Here are some rows, each followed by its group. Rows of different groups can look alike.
[-1.43  0.37  1.09 -0.78 -0.73 -0.62 -0.35 -0.07  1.29 -0.72 -0.04 -0.54
  0.51  1.46  0.12 -0.87 -0.26  0.22 -0.95  1.25  0.01 -0.26  0.67  0.32] 0
[ 0.04 -0.19 -0.32 -1.58 -0.51 -1.7  -0.58  0.77 -0.53 -1.53  0.31  1.01
  0.01 -1.38 -0.69 -1.44  1.92  0.53  0.08  0.61 -0.66  1.    0.8  -0.28] 1
[ 0.35 -0.2  -0.21 -0.2  -0.04  0.26  1.12  0.11 -1.64  0.08  0.77  0.58
 -0.33  1.59  0.79 -0.39  1.34  0.82 -1.23  0.17 -1.07 -0.58 -0.08 -0.62] 2
[-0.07  0.15  0.02 -1.26 -1.14 -1.38 -0.26  0.23 -0.18 -0.6   0.37  1.39
  0.32  0.58  0.04 -2.47  2.38  0.23 -0.11  0.43 -0.27 -0.62  0.59 -0.02] 1
[-0.5   0.32 -0.23 -1.25 -1.11 -1.14 -0.32  0.77 -0.23  0.26  0.85  1.54
  0.61 -0.18 -0.13 -0.22  1.1   0.09  0.98 -0.19 -0.81  0.16  1.23 -0.09] 1
[-0.06 -0.51  0.15  0.98  0.97  1.01  0.57  0.18  0.19  0.24 -1.06 -1.21
 -0.63 -0.28  1.21  1.58 -1.01 -0.59 -0.21 -0.04 -0.37 -0.19 -2.07  0.19] 3
[ 0.96 -0.28  0.26  1.16  1.11  1.52  0.06  0.62  0.02 -0.02 -0.62 -1.29
 -0.47 -0.71  0.34  0.28 -1.82  0.23 -0.98 -0.12 -0.28 -0.07 -1.82  0.37] 3
[-0.44 -0.17  0.18 -1.31 -0.98 -1.42 -0.38 -0.09 -0.34  0.12  0.69  0.75
 -0.24 -0.51 -0.54 -0.84  0.81 -0.53 -0.06  0.09 -0.18  0.46  0.61 -0.36] 1
[-0.34  1.15  1.04  0.92  0.52  0.47  0.65  0.29  0.29  0.37 -0.14 -0.9
 -0.59  1.2  -0.03  0.41 -1.37  1.33  0.35  0.35  0.2  -0.03 -0.56 -0.92] 4
[-0.26  1.01  0.52 -0.26 -0.09 -0.3   0.44 -0.41 -0.64  0.42  0.96 -0.43
 -0.65  0.02 -0.07  0.33 -0.6   0.28 -1.44 -0.09 -0.66  0.08 -0.7  -0.87] 2
[ 0.38  0.26  0.09  2.36  1.76  1.73  0.32  1.14 -1.1   0.67 -0.92 -0.7
 -0.15 -0.93  1.6   0.87 -1.01 -0.34 -1.09  0.06  0.41 -1.2  -1.58 -0.06] 3
[-1.63  0.66  0.99 -0.44 -0.59 -0.28  0.1   0.53  1.44 -0.24 -0.15 -0.18
 -0.01  0.76  0.32 -0.36 -0.29  0.82 -0.31  1.19  0.34 -0.98  0.15  0.82] 0
[-0.81  0.28 -0.32 -1.52 -1.28 -1.38 -0.27 -0.46  0.19  0.    0.25  1.22
  0.51 -0.07 -0.04 -0.33  2.18  0.39  0.26 -0.08 -0.29 -0.46  0.52 -0.09] 1
[ 2.24 -0.96 -2.09 -0.5  -0.97  0.34 -1.92 -0.68 -0.41  0.28 -2.69  1.02
  1.13 -0.6  -1.54  0.7  -0.7  -2.01  0.27 -2.71  1.09  1.98 -1.25  2.62] 5
[ 0.93  0.62  0.2   1.12  1.34  0.8   0.43  1.19 -0.7   0.87 -0.97 -0.51
 -0.62 -0.82  0.72  0.95 -0.72 -0.35 -0.89  0.95 -0.57 -0.36 -1.97  0.52] 3
[-1.16 -0.55  0.02  0.83  1.21  0.28  0.18 -0.08 -0.58 -0.01  0.82 -1.05
 -1.17 -0.44 -0.57  0.98 -0.69  0.89  1.21  0.98 -0.06 -0.31  0.99 -1.49] 6
[ 0.21 -0.18 -1.92 -1.56 -2.26 -0.93 -1.57 -0.4  -1.12 -0.26 -1.16  1.78
  0.84 -0.24 -1.25 -0.5   1.07 -1.14  1.36 -0.5   0.52  1.22  0.43  0.64] 7
[-0.9   0.32  1.07 -0.7   0.15 -0.69  0.    0.43  0.03 -0.45  0.3   0.01
  0.47  0.78  0.01 -0.7  -0.28  0.47 -0.62  1.59 -0.12 -0.35  0.45  0.18] 0
[-0.48 -0.64  0.28 -0.23  0.77  0.26  1.13  0.39 -1.32  0.29  0.93 -0.39
 -0.03  0.92  0.47 -0.3   0.24  0.47 -1.06  0.21 -0.67 -0.25  0.53 -1.21] 2
[-0.61 -0.32  0.46  1.37  1.51  0.66  0.57 -0.23  0.52 -0.44  0.03 -0.85
 -0.88 -0.43  1.51  0.82 -0.5   0.7  -0.52  0.05  0.69 -0.75 -0.26 -0.76] 4
[ 0.66  0.36  0.42  1.57  0.82  1.56  0.48  0.84  0.09  0.71 -1.29 -0.61
 -0.11 -0.27  0.82  1.24 -1.37 -0.38 -1.13  0.17 -0.18 -0.31 -1.76 -0.11] 3
[-0.49  0.46 -0.31 -1.91 -0.87 -1.53 -0.19  0.26 -0.5  -0.41  0.34  0.91
  0.52 -0.44 -0.57 -0.97  1.75 -0.25  0.55 -0.12 -0.53 -0.03  0.95 -0.16] 1
[-0.42  0.68 -0.71 -1.26 -1.08 -2.25 -0.19  0.31  0.35 -1.13  0.31  0.9
  0.46  0.38 -0.24 -0.79  1.69  1.44 -0.85 -0.31 -0.86  0.81  0.84  0.13] 1
[ 0.23 -1.04 -0.22 -0.78  0.48  0.08  0.9   0.62 -1.08 -1.24  1.29  0.46
  0.22  0.07 -0.62 -0.08  0.52  1.43 -0.87  0.81 -1.13  0.06  0.5  -0.83] 2
[ 0.65 -1.06 -0.91 -1.51 -0.86 -0.16 -1.38 -0.45  0.18 -0.09 -0.72  1.59
  1.39 -0.98 -0.34 -0.57  0.99 -0.94  1.58 -0.88  1.08  1.2   0.94  1.12] 7
[-0.7   1.42  0.14 -0.08  0.24 -0.57  0.61 -0.78 -0.37 -0.21  1.33 -0.42
 -0.62  0.94 -0.09 -0.69  0.54  0.87  0.78  0.48 -1.59  0.03  0.38 -0.67] 8
[ 0.15 -0.54 -1.17 -1.99 -1.05 -1.35 -1.6  -0.57  0.65  0.83 -0.36  1.43
  1.21 -0.17 -1.16 -0.04  1.17 -0.81  1.53 -0.65  0.38  1.4   0.08  1.31] 7
[-0.46  0.49  0.12  1.01  1.58  0.13  0.51  0.39 -0.77 -0.07  0.4  -0.88
 -0.51  0.27  0.51  0.53 -1.    0.21 -0.53  0.6   0.15 -0.89 -0.36 -1.2 ] 4
[ 0.01 -0.46  0.36 -0.62  1.19  0.15  0.49  1.16 -1.28 -0.01  1.36  0.11
  0.07 -0.19  0.69 -0.2   0.38  1.1  -0.26  0.66 -1.41 -0.2   0.41 -0.81] 2
[ 0.64 -0.97  0.11 -0.32  0.23 -0.49  0.68  0.16 -0.28 -0.27  0.79 -0.4
 -0.73  1.32 -0.51  0.25  0.45  0.46 -0.92  0.67 -0.56 -0.58  0.48 -0.91] 2
[ 2.15 -0.7  -2.22  0.54 -1.17  0.83 -1.73 -0.41 -1.54  1.81 -2.08  2.15
  1.34 -2.53  0.26  0.28 -0.64 -2.18 -0.02 -2.08  1.68  0.48 -1.65  2.28] 5
[-0.84  0.53  0.48  1.46  1.08  1.    0.42  0.02  0.88 -0.14 -0.09 -1.15
 -0.43  0.24  0.48  0.74 -1.32  0.   -0.18  0.19  0.06  0.42 -0.59 -0.62] 4
[-0.02  0.16  0.25  0.94  0.35  0.66  0.94 -1.13  1.06 -0.27  0.86 -0.64
 -0.96  0.66  0.16 -0.48 -0.13  1.06  0.38  0.35 -1.02 -0.47  0.92 -0.89] 6
[-0.5  -0.09  0.32 -0.48  0.3  -0.11  0.33  0.81 -0.14 -0.69  1.12 -0.42
 -0.06 -0.04  0.46  0.3   0.48  1.32  0.19  1.52  0.48  0.44  1.75 -0.97] 8
[-0.4   0.45  0.5   1.23  0.67  0.92  0.56 -0.24  1.35  0.83  0.27 -1.22
 -0.63  0.34  0.59  0.7  -1.22 -0.24 -0.46  0.64  0.53 -1.27 -0.14 -0.39] 4
[-0.66  0.17  1.61 -0.16 -0.03 -0.7   0.48  0.6   0.67 -0.38 -0.32 -0.47
 -0.29  0.58  0.54 -0.27  0.06  0.03 -0.92  0.93  0.65 -0.31  0.47  0.02] 0
[-1.17  0.66  1.53 -0.26  0.3  -0.11  0.43  0.32  1.53 -0.97  0.27 -0.49
  0.46  1.47 -0.42 -1.38 -0.02  1.11 -1.79  1.03  0.17 -1.02  0.15  0.7 ] 0
[ 0.26  1.16  0.92 -0.26  0.24 -0.15  0.58  0.66 -1.5   0.67  1.02 -0.31
  0.93  1.23 -0.32 -0.17  0.26  0.52 -0.85 -0.18 -1.51  0.68 -0.7  -0.24] 2
[ 0.71  0.34  0.5   0.2   0.45  0.31  0.95 -0.02 -1.45 -0.46  0.7  -0.51
 -0.44  1.94 -1.04 -1.01  0.1  -0.15 -1.16  0.07 -2.01 -0.5  -0.45 -0.69] 2
[-0.58 -0.5   0.45  0.08  0.75  0.03  1.12 -0.81 -0.04 -1.14  0.92 -0.71
 -0.01  0.69  0.36  0.42 -0.29  1.05  0.51  0.33  0.41 -0.48  0.63 -0.78] 6
[-0.39  0.42  0.3   0.79  0.19 -0.7   0.69 -0.01 -1.49  0.86  1.75  0.01
 -0.79 -0.1   0.    0.   -0.35  0.3  -0.39  0.28 -0.46 -0.81  1.26 -1.39] 8
[-0.61  0.47  0.92  1.11  1.6   0.66  0.82  0.08  0.62 -0.17 -0.3  -1.18
 -0.89  0.33  1.11  0.63 -1.08 -0.42 -0.13  0.48  0.23 -0.01 -0.03 -0.96] 4
[ 1.11 -0.38  0.56 -0.18 -0.04 -0.32  0.96  0.65 -0.04 -0.01  0.65  1.
 -0.62  3.1  -0.8  -0.43  0.78  1.47 -0.87  0.5  -1.97 -0.66  0.17 -0.81] 2
[-0.15 -0.28 -0.1  -0.67  0.68  0.13  0.35  0.71 -1.63  0.41  1.06 -0.21
 -0.58  1.09  0.43  0.14  0.11 -0.02  0.03  0.41 -0.33 -0.36  0.57 -1.26] 2
[-1.33  0.01  0.65 -0.07  0.04  0.11  0.23  0.42  1.67 -1.48  0.5  -0.74
  0.85  1.03  0.26 -1.53 -0.55  1.12 -1.74  1.35  0.23 -0.97  0.42  0.24] 0
[-0.65  0.52  0.9   1.47  1.49  0.58  0.61 -0.48  0.28  0.22 -0.15 -0.93
 -1.19  0.05 -0.16 -0.46 -0.82  0.46  0.27  0.47 -0.25  0.24 -0.38 -0.51] 4
[-0.57  0.35  0.57  1.55  1.45  0.71  0.92 -0.16  0.45  0.07  0.78 -1.27
 -0.53 -0.47  1.49  0.94 -0.94  0.5  -0.44  0.47  0.61  0.1  -0.03 -1.08] 4
[-1.87  0.49  1.15 -0.22  0.2  -1.11 -0.05  0.37 -0.07 -0.51  0.03 -0.85
 -0.54 -1.08  0.21 -1.08  0.06  0.06 -0.25  0.97  0.79 -0.35 -0.09  0.22] 0
[ 0.02 -0.7  -0.18  0.16  0.05 -0.61  0.6   0.19  1.25 -1.39  0.49 -0.46
 -0.33  1.9  -1.27 -0.5   0.88  1.34  0.84 -0.23 -1.61  0.08  1.1  -0.59] 8
[-1.51  0.43  0.75 -0.76  0.22 -0.29  0.42  0.76  1.15 -0.1   0.57 -0.09
 -0.25  0.62 -0.47 -0.39 -0.04  0.43 -1.08  1.18  0.96 -1.    0.28  0.01] 0
[-0.83 -0.34  0.33  0.66  0.79 -0.26  0.78 -0.66  0.16 -0.79  1.3  -0.53
 -0.66 -0.28  0.75  0.67 -0.34  1.03  0.76  0.44  0.32 -0.74  1.44 -1.54] 6
[-1.04  0.05  1.05  0.61  0.44  0.31  1.19  0.15  0.14  1.02  1.14 -1.22
 -1.06  0.39  0.55  1.29 -0.76  0.15  1.07  0.46  0.32 -0.46  1.27 -1.38] 6
[ 0.71 -0.22 -1.43 -1.1  -1.95 -0.44 -1.53 -0.58 -0.66  0.03 -0.54  1.81
  0.44 -1.24 -0.72 -0.59  1.23 -0.48  1.02 -0.84  0.92  0.48  0.73  0.96] 7
[ 1.53 -1.11 -2.13  0.21 -1.51  1.31 -2.12 -0.64 -0.59  0.74 -2.31  1.58
  1.61 -1.64 -0.49  0.63 -0.41 -1.69  0.62 -2.63  0.8   1.28 -1.56  2.46] 5
[-0.37  0.51  0.86  0.67  0.33 -0.02  1.01 -0.74 -0.39 -0.23  1.04 -0.85
 -0.85  0.36 -0.37 -0.2  -0.19  0.87  0.51  0.33 -0.29 -0.74  0.45 -0.86] 6
[ 0.08 -1.68 -0.56 -1.3  -1.11  0.01 -1.55  0.02  1.1   0.85 -0.66  1.93
  0.94 -0.07 -0.72  0.2   1.08 -0.37  1.79 -0.49  1.4   0.72  0.14  1.16] 7
[-0.97  0.98  1.11  0.72  0.39  0.79  1.09 -1.01 -0.36  0.05  0.74 -0.75
 -0.78  1.09  0.5  -0.37 -0.13  0.59  0.32  0.53  0.   -0.85  1.08 -1.11] 6
[-0.65 -0.02  0.92 -0.52 -0.13  0.03  0.15  0.21  0.5  -1.23  0.25 -0.4
  0.05 -0.25  0.44 -0.73  0.1   0.07 -0.82  1.63  0.32 -0.44 -0.26  0.21] 0
[-0.46 -0.15 -0.02  0.56  1.42 -0.67  0.95 -0.22  0.24 -0.46  0.6  -0.63
 -0.57 -0.34  0.03  0.56  0.11  1.08  1.02  0.85 -0.02 -0.25  0.75 -1.09] 6
[ 0.42 -0.27  0.53  1.57  1.24  0.64  0.95  1.2   0.52  0.13 -0.74 -0.82
  0.24 -0.84  1.5   1.11 -1.72  0.12 -0.67 -0.84  0.24 -0.73 -1.86 -0.35] 3
[ 2.88 -1.02 -2.58  0.01 -0.56 -0.23 -2.53 -0.24 -0.74  0.51 -2.64  1.61
  0.95 -1.5  -0.35  0.9  -0.43 -1.61  0.3  -2.03  1.23  1.12 -1.59  2.44] 5
[ 0.09  0.13  0.93  0.75  1.18 -0.41  0.49 -0.12  0.67 -0.37  0.94 -0.73
 -0.5  -0.77 -0.4  -0.71 -0.64  1.65  1.    0.05  0.    0.23  1.18 -1.07] 6
[-1.89 -0.14  1.81 -0.5  -0.59 -1.04 -0.42  0.02 -0.24 -0.33  0.65 -1.38
 -0.64 -0.23 -0.01 -0.95 -0.94  0.41  0.24  0.95 -0.28 -0.13  0.52  0.48] 0
[ 1.11 -0.2  -1.   -1.5  -1.66 -0.39 -1.37 -0.41  0.27  0.08 -0.77  1.28
  0.62 -0.14 -0.54 -0.41  0.95 -1.8   0.94 -0.82  0.52  0.81  0.88  0.78] 7
[-1.05  0.24  0.9  -0.62 -0.27 -0.69  0.22  0.33  1.94 -0.61 -0.14 -0.4
 -0.29  0.69 -0.47 -1.32 -0.32  0.83 -0.5   0.63 -0.08  0.14  0.38  0.3 ] 0
[-0.77  0.62  1.43 -0.16 -0.2   0.39  0.16  0.41  0.77 -0.11 -0.11 -0.88
  0.08  0.59 -0.06 -1.17 -0.01  0.67 -0.62  0.87  0.12  0.08  0.43  0.09] 0
[-0.55  0.95  0.68  0.72  1.03 -0.18  1.19 -0.73  0.06  0.01  0.62 -1.07
 -1.33  0.79  1.01  0.21 -0.52  0.53  0.43 -0.02 -0.84 -0.09  0.94 -1.01] 6
[-0.28  0.83 -0.13 -0.18 -0.38  0.76  0.91  0.33  0.65 -0.55  1.47 -0.34
  0.35 -0.28  0.07 -0.34  0.91  0.42 -0.56  0.6  -0.4  -0.88  1.4  -0.99] 8
[-0.68  0.57 -0.44 -1.66 -1.28 -0.75 -0.02  0.01  0.48 -0.58  0.99  1.02
  0.17 -0.1  -0.2  -0.29  1.39 -0.31  0.01  0.04  0.04 -0.25  0.39  0.06] 1
[-0.6   0.75  1.21  1.16  0.62  1.03  0.93 -0.39  0.52  1.25  0.27 -0.89
 -0.85 -0.13  0.41  1.03 -1.06 -0.33 -0.41  1.11  0.95 -1.06 -0.13 -0.9 ] 4
[-0.15  0.63  0.19 -0.23  0.01 -0.63  0.64  0.03 -2.18 -0.21  0.92 -0.01
 -0.69  1.42 -0.51 -0.11  0.46 -0.13 -0.24 -0.08 -2.82 -0.11 -0.89 -0.24] 2
[ 0.37 -0.56 -1.18 -1.15 -1.86 -0.8  -0.98 -0.86 -0.11  0.17 -0.34  0.8
  1.5  -0.47  0.19 -0.32  0.56 -0.73  0.84 -0.86  1.04  0.04  0.72  1.31] 7
[-0.26  0.88  0.43 -0.58  0.93 -0.28  1.12  0.27 -2.49  0.61  1.34  0.11
 -0.59  0.34  0.7  -1.19  0.29 -1.11 -0.4  -0.21 -1.81 -0.16 -0.58 -0.77] 2
[-0.36 -0.41  0.81  0.56  0.63 -0.19  1.22 -0.52  0.35  0.45  0.75 -1.14
 -1.07  0.67 -0.83  0.87 -0.24  0.19  0.95  0.55  0.15 -0.52  1.27 -1.13] 6
[-0.22  0.33  1.33  1.25  0.23  0.57  0.71 -0.38  2.05  0.51  0.24 -0.67
 -0.23  1.45  0.91  0.35 -0.84  0.09 -0.15 -0.03 -0.53 -0.29 -0.83  0.09] 4
[-0.28 -0.29  1.18 -0.69  0.54 -0.13  0.34  0.86 -0.03 -0.13  0.93 -0.82
 -0.26  0.96 -0.79 -0.12  0.03  0.36 -0.36 -0.07 -2.31  1.02  0.13 -0.24] 2
[-0.37 -0.09  0.11  0.15  1.46  0.18  0.9  -0.41  0.26  0.34  0.87 -0.75
 -0.97  0.    0.2   0.27 -0.43  0.42 -0.18  1.1   0.69 -0.49  1.3  -0.84] 6
[ 0.92  1.06  1.01  1.48  1.02  0.83  0.27  1.09  0.07  0.51 -0.85 -0.63
 -0.44  0.38  1.27  0.59 -1.24 -0.18 -1.2  -0.55 -0.7  -0.21 -1.76  0.38] 3
[ 0.72 -0.91 -0.78 -1.04 -1.76 -1.4  -0.86  0.05 -0.48 -0.52 -1.26  1.82
  0.7  -0.1  -0.19 -0.85  1.56 -0.32  1.23 -1.29 -0.15  1.27  0.48  0.88] 7
[ 0.9  -1.03 -2.74 -0.08 -1.08  0.67 -1.65 -0.8  -0.81  1.39 -2.22  1.58
  1.34 -2.3   0.03  1.38  0.07 -2.37  1.28 -2.51  2.33  0.67 -1.71  2.17] 5
[ 0.29 -0.71 -1.41 -1.16 -1.38 -1.09 -1.7  -0.7   0.1  -0.03 -0.61  1.38
  1.09  0.21 -1.02 -0.6   0.79 -0.62  1.32 -1.46  0.01  1.06 -0.08  1.18] 7
[ 0.55 -0.39  0.3   1.48  1.54  1.4   0.63  1.32 -0.74  0.22 -0.45 -0.69
 -0.27 -1.51  1.56  0.92 -1.66  0.05 -1.39  0.87  1.09 -1.36 -1.58 -0.36] 3
[ 0.14  0.46  0.53 -0.52  0.3  -0.15  0.94  0.21 -0.73  0.15  0.64  0.19
  0.28  2.19 -0.8  -0.58  1.07  0.6  -0.4  -0.19 -1.66 -0.37 -0.05 -0.39] 2
[-0.71  0.62  0.74 -0.58  0.56 -0.16  0.32  1.11 -2.4   0.64  1.52  0.03
 -0.56 -0.07  1.    0.11  0.72 -0.42 -0.36 -0.02 -1.14 -0.12 -0.69 -1.06] 2
[ 0.85  0.24 -0.21  1.88  1.53  0.89  0.52  1.42 -0.37  0.74 -1.26 -0.56
 -0.71 -1.28  0.66  1.21 -1.47 -0.14 -0.69  0.41 -0.38  0.17 -2.    0.3 ] 3
[-0.75  0.41  0.65  1.17  0.75 -0.01  0.98 -0.85  0.66  0.14  0.14 -1.32
 -0.52  1.62  0.77  0.59 -1.04  0.79  0.51  0.39 -0.21 -0.45 -0.5  -0.52] 4
[-0.47 -1.17 -1.23 -1.47 -1.49 -1.23 -1.89 -0.07  0.07  0.12 -0.87  1.14
  0.92 -1.06 -0.83 -0.71  0.78 -1.14  1.39 -1.34 -0.45  1.26  0.07  0.88] 7
Which 5 groups are nearest to each row below, nearest first, going by the average distance to the group's rows?
[ 0.47  0.03  0.06  0.39  0.15 -0.08  0.7   0.52 -1.83  0.05  0.74  0.27
 -0.29  0.5  -0.07  0.16  0.27  0.21 -1.37  0.24 -1.53 -0.86 -0.63 -1.  ] >> 2 8 6 4 3
[-0.57  0.03 -0.02  0.07  0.06 -0.37  0.9  -0.12 -0.52 -0.73  1.34  0.04
 -0.54  0.48  0.36 -0.42  0.25  0.54 -0.01  0.95 -0.55 -1.27  1.11 -1.34] >> 8 6 2 0 4
[-0.42 -0.21  0.48 -0.38  0.62 -0.39  0.38 -0.07  0.03 -1.37  0.65 -0.52
 -0.65  0.81 -0.41 -1.12  0.63  1.33  0.33  0.6  -1.    0.18  0.91 -1.37] >> 8 6 2 0 1
Which 5 groups are nearest to each row below, nearest first, going by the distance to the group's nearest row?
[ 1.68 -0.43 -1.66 -0.59 -0.93  0.68 -1.46  0.32  0.67  0.93 -2.24  1.12
  1.54 -0.7  -0.86  1.59 -0.52 -2.08  0.74 -2.49  1.69  1.78 -1.27  2.44] >> 5 7 3 1 4
[ 0.32 -0.62  0.07 -0.45  0.1   0.3   0.8  -0.05 -0.54 -0.09  1.08 -0.1
 -0.3   1.72  0.54 -0.15  0.69  0.45  0.29  0.38 -1.57 -0.51 -0.64 -0.21] >> 2 8 6 0 4
[ 0.14  0.18  0.89  1.81  0.8   1.71  0.55  1.11 -0.09  0.81 -1.15 -1.17
 -0.36  0.02  0.42  1.26 -1.15 -0.81 -0.98 -0.25 -0.4  -0.79 -1.86  0.  ] >> 3 4 2 0 6
[-1.14  0.99  0.88  1.23  1.12  0.46  0.84 -0.67  1.14 -0.34  0.05 -1.23
 -0.45  0.21  0.56 -0.29 -1.31  0.38 -0.16  0.12 -0.26 -0.12 -0.72 -0.33] >> 4 6 0 2 3
[-0.05  0.19 -0.29 -0.98 -1.09 -1.06 -0.78 -0.36 -0.05 -0.59  0.67  0.85
  0.44 -0.38 -0.54 -0.91  1.44  0.49  0.18  0.26 -0.67 -0.6   1.1  -0.65] >> 1 8 0 2 7
Which 5 groups are nearest to each row below, nearest first, going by the distance to the centre of the group?
[ 0.63  0.63 -0.3   1.86  1.38  0.66  0.11  0.47 -0.8   0.52 -0.77 -1.19
 -0.31 -0.22  0.84  0.91 -1.76  0.08 -1.57 -0.08 -0.76 -0.46 -1.74  0.33] >> 3 4 2 6 0
[-0.44 -0.24 -0.22 -1.75 -1.78 -0.86 -0.01  0.11  1.22 -0.03  0.65  0.5
  0.28  1.27 -0.42 -0.24  2.2   0.14  0.46  0.25 -0.97  0.24  0.58  0.32] >> 1 8 7 0 2
[-0.04  0.08 -0.29 -0.62  0.46 -0.48  0.84  0.87 -1.34  0.14  0.88  0.23
  0.27  1.25 -0.35 -0.91  0.48  1.12 -1.01  0.1  -1.58 -0.21 -0.91 -0.51] >> 2 8 1 0 6
Which 4 groups are nearest to each row below, nearest first, going by the average distance to the group's rows?
[-0.55  0.69  0.26  1.61  1.4   1.21  0.    0.65 -1.58  2.61 -0.06 -0.74
 -1.13 -1.98  1.66  1.1  -2.17 -0.46 -0.67  0.3   0.65 -0.87 -0.98 -0.57] >> 3 4 6 2
Which 4 groups are nearest to each row below, nearest first, going by the distance to the centre of the group?
[-1.91  1.09  1.01 -0.29  0.27 -1.33  0.04  0.77  0.62 -0.89 -0.08 -0.97
 -0.17 -0.2  -0.92 -0.38 -0.05  0.86 -0.39  1.18  0.39 -0.23  0.36  0.66] >> 0 8 6 4
Which 4 groups are nearest to each row below, nearest first, going by the distance to the group's nearest row?
[-0.44 -0.08  0.65 -1.63 -0.96 -1.7   0.05  1.18  1.14 -0.81  0.78  1.5
  0.48 -0.94  0.16 -0.85  1.2   0.35  0.57  0.11 -0.45  0.61  0.91 -0.74] >> 1 0 8 7
